Each named move below is a turn or a mirror, shown by a few rows before and after it. Which moves, in which order, take the first row of each later pair to the second? The first pair is answered.
Y (before -> after):
[ 0.23 -0.71 -7.49  3.36 -5.97 -0.25  5.78  1.66 -0.01 -2.83 -0.39 -1.64] -> [ 0.60  2.46 -7.32  1.10 -0.94  4.49  6.79  1.70  1.11 -4.28  0.22  0.54]
[ 1.03  0.78  0.85  1.14 -1.50 -0.10 -0.60 -4.53 -0.20  1.88  0.29  0.09] -> [ 1.44  1.54  0.97  0.24 -0.12  1.29 -0.24 -4.46  0.07  1.34  0.48  0.92]
[ 0.53 -2.60 -2.02 -5.94  2.18  0.41  3.44  1.02 -0.42 -4.92 -3.25  2.88] -> [ 0.04 -5.64 -2.47 -3.91 -2.69 -4.25  2.57  1.09 -1.49 -3.36 -3.52  0.85]
[ 2.14  3.13  4.72 -0.94 -0.41  0.78 -1.87 -1.55 -1.93 -0.71  3.01 -2.97] -> [ 1.82  2.53  4.73 -0.45 -1.50  0.10 -2.08 -1.58 -2.13 -0.32  2.96 -3.36]
A (before -> after):
[ 1.03  2.79 -1.09  0.36 -1.58 -0.06  3.23  1.19 -0.34 -2.71  0.01 -1.08] -> [ 0.20  2.23 -0.83  0.32 -1.10 -0.56  3.35  2.68 -0.45 -2.51 -0.46 -0.89]
[ 1.81  1.28 -2.81 -0.67 -0.14  2.18  2.43  0.71  1.73 -1.95  0.31  1.90] -> [ 1.79  1.12 -0.85 -0.66 -1.57 -1.61  0.90 -0.42 -1.56 -3.50  1.13 -2.27]
[ 2.08 -3.53 -2.96 -1.39 -0.97 -2.76  3.61 -3.80  0.03 -1.31  0.55 -0.15] -> [ 0.28 -4.96 -2.47 -1.63 -0.45 -3.78  3.57 -0.49  0.17 -0.87 -0.86  0.51]
[-2.48  0.83  2.02 -0.79  3.57  3.45 -3.31  0.73  1.68  2.01  0.16  2.28] -> [-0.76  2.42  2.55 -0.59  2.03  2.33 -4.38 -3.64 -0.60  0.49  1.90 -0.86]
H (before -> after):
[ 0.49 -0.95 -0.32 -5.53  5.01  3.13  1.40 -0.08 -1.37 -2.15 -1.41  3.37] -> [ 1.80 -2.01 -3.18 -2.06  0.42  4.17  0.96 -3.07  1.65  1.64 -1.55  5.24]
[-0.84 -2.51 -0.81  0.16 -0.73 -1.23  0.40  1.59  0.59  0.62 -1.28  1.20] -> [-0.05 -1.05 -1.04  1.97 -2.15 -1.19  0.91  0.66  1.06  0.86 -0.26  0.21]
[ 1.95  0.77  0.36 -0.14 -1.54 -0.70 -1.09 -5.73 -2.88  0.51  0.98 -4.09] -> [ 0.94  0.17  1.69 -2.79  0.96 -1.11 -1.07 -3.78 -4.34 -1.11  0.42 -4.27]
[-0.05  2.97 -2.19  1.63  1.01  2.68  3.59  3.06  4.18  0.76 -0.18  4.19] -> [ 0.34  4.43 -1.38  2.10  1.25  2.33  4.09  3.21  3.46 -0.44  0.51  2.63]
N (before -> after):
[-1.83  1.16  3.95 -0.38  4.52  1.69 -4.02  0.31 -0.91  1.81  0.67 -1.03] -> [-0.24  1.01  2.61 -2.64  2.73 -1.24 -1.74 -1.01 -3.93 -2.83  1.35 -3.69]
[ 0.43  0.24  0.82 -4.60  1.23 -0.23 -1.84 -1.65 -2.20 -2.58 -0.12 -1.55] -> [-2.12 -2.17  1.19 -2.81  0.58 -2.23 -1.25  3.62 -0.70 -0.31 -1.71 -0.74]
[-3.52 -0.08  3.52  0.82  2.85 -0.15  0.24  6.14  1.17  1.57 -0.01  0.25] -> [ 0.35  3.80  3.07 -1.20  4.55  4.04 -1.53 -1.94 -0.23 -0.60  2.51 -0.13]
[ 1.45  2.36  2.05 -3.24  1.81 -1.61  0.83  1.02 -4.63 -5.55  0.53 -3.44] -> [-2.85 -0.09  3.64  0.47  2.50 -1.63 -0.31  8.07 -0.45  0.50 -1.36 -0.66]
Then:
Between the rows of a pair lie two moves.
[-0.72 -3.09 -0.33 -0.59 -0.47 -0.77 -1.44  0.33  0.17  1.57 -2.16  3.29] -> [-0.14 -2.82  0.46 -0.49 -1.58 -2.72 -2.12 -1.27 -2.07  0.55 -1.46  0.65] : A A
[-3.50 -3.31 -0.08  0.72  1.19 -0.06  2.57  5.04  1.10  2.19 -3.41  4.00] -> [-1.69  2.80  0.12  6.09 -2.24 -0.95  4.45  3.03  2.33  1.16  0.77 -1.52] : H H
[ 3.26 -1.24 -0.05  1.92 -1.90  0.30 -1.40 -1.45  1.74  1.57 -1.12  1.99] -> [ 3.15  1.00  1.03 -0.59  2.56  2.68 -1.20 -1.03  0.95 -0.78 -0.58  2.12] : A Y
[-0.71  0.40 -0.61 -0.93  0.99 -0.47 -1.10 -0.40 -0.46 -1.01 -0.09  0.38] -> [-0.54 -0.65 -1.27 -0.83 -0.19 -0.98 -0.50 -0.46 -0.35 -0.89 -0.39  0.76] : H N
[ 0.38  0.36  0.03 -2.61  1.49 -0.67  0.93 -0.96 -2.60 -3.43 -0.49 -0.89] -> [-1.26 -0.58  0.24 -1.85  3.30  1.30  0.85  2.19 -0.05 -0.83 -1.87  2.04] : A N
[-2.43 -2.73  2.57 -1.58  0.65 -2.05 -1.05  4.62 -3.38 -0.78 -0.64 -1.40] -> [ 0.32 -2.27  0.43 -1.40  0.25  3.39 -4.03 -3.57 -1.51  2.72  0.01  2.39] : H N
[-0.72 -0.03  1.10  1.98  0.21  0.28 -1.40  0.16  1.19  2.00  0.39 -1.27] -> [ 0.07  0.00  1.28 -1.11  1.61  0.22 -1.14 -1.24 -1.28 -1.11  0.43 -1.96] : N H
[ 0.56 -1.34 -1.32  1.24 -4.88 -2.93  1.00 -1.40 -0.74 -1.42  0.47 -1.33] -> [-0.42 -0.33 -1.34 -0.94 -0.32 -0.54  4.06  3.26  0.45 -3.78 -0.09  0.97] : Y N
[ 0.67 -0.05 -1.17 -2.63 -0.55 -2.52  1.45 -2.28 -3.02 -3.04  0.23 -0.68] -> [-2.18 -3.21 -0.64 -1.15  0.28 -2.08 -0.07  1.96  0.12  2.07 -2.04  2.99] : H N
[-0.06  1.22  1.97  1.48 -0.36 -3.06 -1.79 -1.89 -2.30 -0.98  0.40 -3.90] -> [-1.09 -1.19  0.09 -1.22  3.97  1.93 -0.72  1.07  1.02  0.87 -2.33  3.61] : H A
[ 1.37 -1.65 -3.13  0.96 -3.28 -0.52  1.78  2.93  2.44 -1.62  0.60  0.51] -> [ 1.33  0.76 -2.23  0.04 -0.62  0.60  2.73  3.45  2.05 -3.68  1.60  0.03] : H Y
[-2.18  0.65  0.01  0.93 -3.09 -1.10  3.02  2.79  1.04 -2.06 -0.32 -0.20] -> [ 0.25  3.16 -0.17 -0.38 -1.72  1.95  1.57 -2.67 -0.04 -3.30  1.13 -0.33] : N N
[ 0.85 -1.82 -0.75  0.90 -0.60  0.03 -0.61 -0.23  1.22  2.43  0.41  1.08] -> [ 1.25  0.05  0.55  1.07 -0.64 -1.28 -0.76 -0.93 -0.69  0.23  2.01 -2.37] : A H
[ 0.01  2.92  1.35  3.57 -1.86 -0.53 -3.38 -3.81 -0.15  2.56  1.48 -1.26] -> [ 0.80  5.34  0.68 -0.70  3.06  2.43  0.41 -2.36 -0.50 -2.41  1.93 -0.15] : N Y
[-2.86 -1.72  2.74 -1.58 -1.15 -5.37 -0.85  5.19 -2.77 -2.62 -0.46 -1.79] -> [ 1.31 -1.21 -3.50 -0.76 -2.03  3.51 -0.71 -2.87  3.00  1.55 -0.59  6.23] : H A
[-2.58 -1.13 -3.55  0.03  0.58 -1.44  2.00  2.18 -1.54  2.26  0.08 -0.50] -> [-1.92 -0.32 -4.11  0.36  1.02  0.65  2.27  1.23 -0.27  2.69  0.33  0.84] : Y H
[-0.17 -1.95 -1.77 -0.31 -2.14 -2.02  4.98  4.79  4.22  0.63 -0.03  1.74] -> [ 1.77  1.86 -1.16 -1.49  2.25  4.24  3.04 -0.36  5.18  0.97  1.66  3.61] : Y N
[-1.81  0.60 -1.83 -1.32  1.97  3.43  2.48  1.20  3.36 -2.13 -1.11  2.16] -> [-0.26  1.55 -0.64 -2.47 -0.09 -0.21  1.62 -2.28 -1.06 -5.41  0.60 -2.77] : N A
[ 1.14  2.11 -1.24 -2.49  3.54  3.30  1.95  0.95  1.28 -1.62 -0.09  2.78] -> [ 0.79 -2.73 -2.62  1.71 -4.81 -2.69  0.54 -0.04  0.97  2.09 -0.94  0.77] : H Y
[ 0.49  0.43 -2.92 -2.61  1.68  2.00  5.51  1.68 -1.22 -4.29  0.35  2.89] -> [-0.12 -1.46 -3.95 -1.20  0.52  2.88  4.65  2.15  1.02 -1.06 -0.98  5.59] : H N
[-0.91  0.55 -1.72  3.35 -1.77  0.21  1.85  3.12 -0.20  1.18 -1.11  2.73] -> [-0.85  2.91 -0.96  3.40 -0.40  0.71  2.61  3.25 -0.23 -0.33 -0.21  1.46] : H Y
[-1.84 -3.43  1.24 -1.89  2.14 -0.55 -3.19 -2.98 -2.57  4.74 -3.44  0.91] -> [ 0.03  2.65  1.64  3.08 -1.07 -1.59 -1.26 -4.74 -1.71  2.98  0.63 -4.76] : H H
[-0.83  1.47  1.14 -0.87  2.50  3.88  0.68 -0.15  0.95 -2.27 -3.42  0.53] -> [ 0.08  1.43  0.31 -1.56  1.12  2.21  2.02 -0.64 -0.27 -4.42 -3.15 -0.89] : N A
[-0.70  1.10  2.11 -1.26  1.72 -0.05 -0.43 -1.04 -0.80 -1.22  0.43 -0.05] -> [-1.63 -0.80  0.82 -0.52  1.05  0.27  0.33  1.16  1.15  0.69 -0.69  2.27] : Y A
[ 2.24  4.84 -1.80  3.11 -2.60  2.05  3.24 -1.50  2.87 -0.27  2.26 -0.98] -> [-0.82  1.76 -0.87  2.62 -0.92  0.93  4.29  5.14  4.13  1.19 -0.31  1.33] : A A
[ 0.38 -7.76 -3.38 -3.36 -2.60 -2.07 -0.99 -1.14 -2.25  0.45 -4.11  3.60] -> [ 3.65  1.82 -4.21 -1.51  1.40  6.34  2.05 -4.57  2.10 -1.36  0.06  4.48] : H Y
[ 1.92 -4.00  0.07  1.80 -4.47 -5.28 -2.09 -3.86 -0.97  1.95 -0.28 -2.34] -> [ 1.09 -0.09  4.24 -3.17  4.04 -2.69 -2.32 -1.81 -4.07 -3.12  0.74 -3.66] : Y A
[-1.89  2.03  2.47 -0.50  4.69  2.65 -2.19  0.98 -0.68 -1.08 -0.67  0.66] -> [-1.28  1.05  0.68 -2.06  4.14  2.17  0.85  2.20 -0.88 -3.28 -1.09  1.66] : N A
[-1.55 -0.83  0.61 -3.93  1.36 -2.82  0.17  0.43 -3.61 -0.93 -1.20 -1.91] -> [ 1.07  1.79 -1.03 -3.41  0.84  0.36  0.11 -4.55 -2.27 -1.06  0.41 -0.99] : A A
[ 2.57 -3.18  0.06 -2.31 -2.43 -2.41 -1.62 -2.91 -4.24 -3.76  1.19  0.01] -> [ 3.62 -2.08 -2.51 -1.84 -1.13  2.69  0.02 -3.71 -0.35 -2.33  0.88  4.44] : A A
[ 0.09  3.48  0.71  2.83 -1.46 -1.73 -0.88 -1.38  0.83  0.00  2.81 -2.99] -> [-1.83  1.34  0.22  3.15 -0.59 -1.32  0.72  3.74  3.32  1.58  1.00 -0.14] : N A
[-0.68 -1.07 -0.42 -1.57  0.90 -2.26  1.59  4.59 -0.78 -3.44 -0.48  3.28] -> [ 2.86  0.47 -2.69  0.58 -3.49 -0.69  0.22 -3.65  0.03 -2.13  1.45  3.12] : H A
[-3.02 -1.86  0.44  0.79 -1.15 -1.25  2.33  2.16 -2.67  0.16 -0.75 -1.70] -> [-2.37  1.14  1.34  2.68  1.05  3.13 -0.13 -0.78 -0.47  3.13  0.55 -0.45] : N H
[ 1.56 -0.03 -1.73 -2.63  1.29 -0.93  1.08  0.58 -0.04 -2.12 -0.68  1.04] -> [ 2.04 -0.75 -2.48 -2.26  0.24 -0.71  0.58 -0.74  0.09 -1.29 -0.81  1.67] : A H
[ 2.22  3.27  2.02 -2.34 -0.52 -0.76 -0.34 -0.56 -0.10 -0.24  1.36 -3.32] -> [ 1.31  0.86  1.28 -5.16  2.20  1.32 -0.36  1.07  0.70  0.57 -0.81  0.84] : H A
[ 0.56  2.53 -0.17  2.55 -0.16  3.64 -2.30 -2.96  3.60  4.19  1.08 -0.40] -> [-0.63  3.91  3.29 -0.48  4.34  3.23 -2.74 -0.79  0.49  1.00  1.30 -2.44] : A Y
[ 0.12 -5.17 -0.39 -4.55  2.73 -0.57  0.84  2.48 -1.78 -3.17 -1.34  3.47] -> [ 3.15 -0.15 -2.90  4.44 -4.92 -0.26  2.33 -2.65  2.42 -0.46  2.75 -0.03] : H H
[ 1.45  1.05 -0.24  0.32 -0.77  1.32 -0.69 -2.33 -1.30 -1.85  1.06 -0.72] -> [-0.56  0.13  0.64  2.26  0.08  1.98 -1.84  0.69  0.90  1.58 -0.09  0.94] : N N
[ 1.66  4.00 -2.76  1.15 -2.09 -0.93  6.01  2.24  0.82 -4.67  1.21 -2.43] -> [-2.15  1.24  0.06 -0.33  4.48  3.18  1.69  6.55  3.03  0.60 -1.79  3.34] : H N
[-1.88 -0.67  2.79  0.09  2.48 -0.55 -4.47  0.86 -0.70  3.27 -0.72  0.35] -> [ 1.54  0.95  0.51 -1.14 -0.70 -1.13 -2.95 -4.94 -2.78 -0.39  1.07 -1.67] : H N
[-0.80  2.26  1.39  1.68  0.51  1.78 -1.25  0.86  0.68  3.87  2.19  0.61] -> [ 1.35  2.90  0.61  0.30 -1.53  0.09 -0.62 -2.46 -2.03  0.50  3.32 -1.92] : Y N
[-0.76 -1.29  0.72  2.80 -0.65 -2.58  1.45  1.37 -3.40  0.52  0.42 -2.20] -> [-1.06 -3.71  0.19  1.97 -0.45 -2.11  0.46  1.27 -3.02  1.74 -1.02  0.29] : H H
[-0.36 -5.62 -1.99  0.29 -1.77 -2.43  0.74  1.14 -0.35 -1.89 -1.43  1.76] -> [ 0.82 -1.47 -1.18  2.95 -3.05 -2.90  1.94  0.49 -0.35 -3.62  0.96 -2.18] : H H
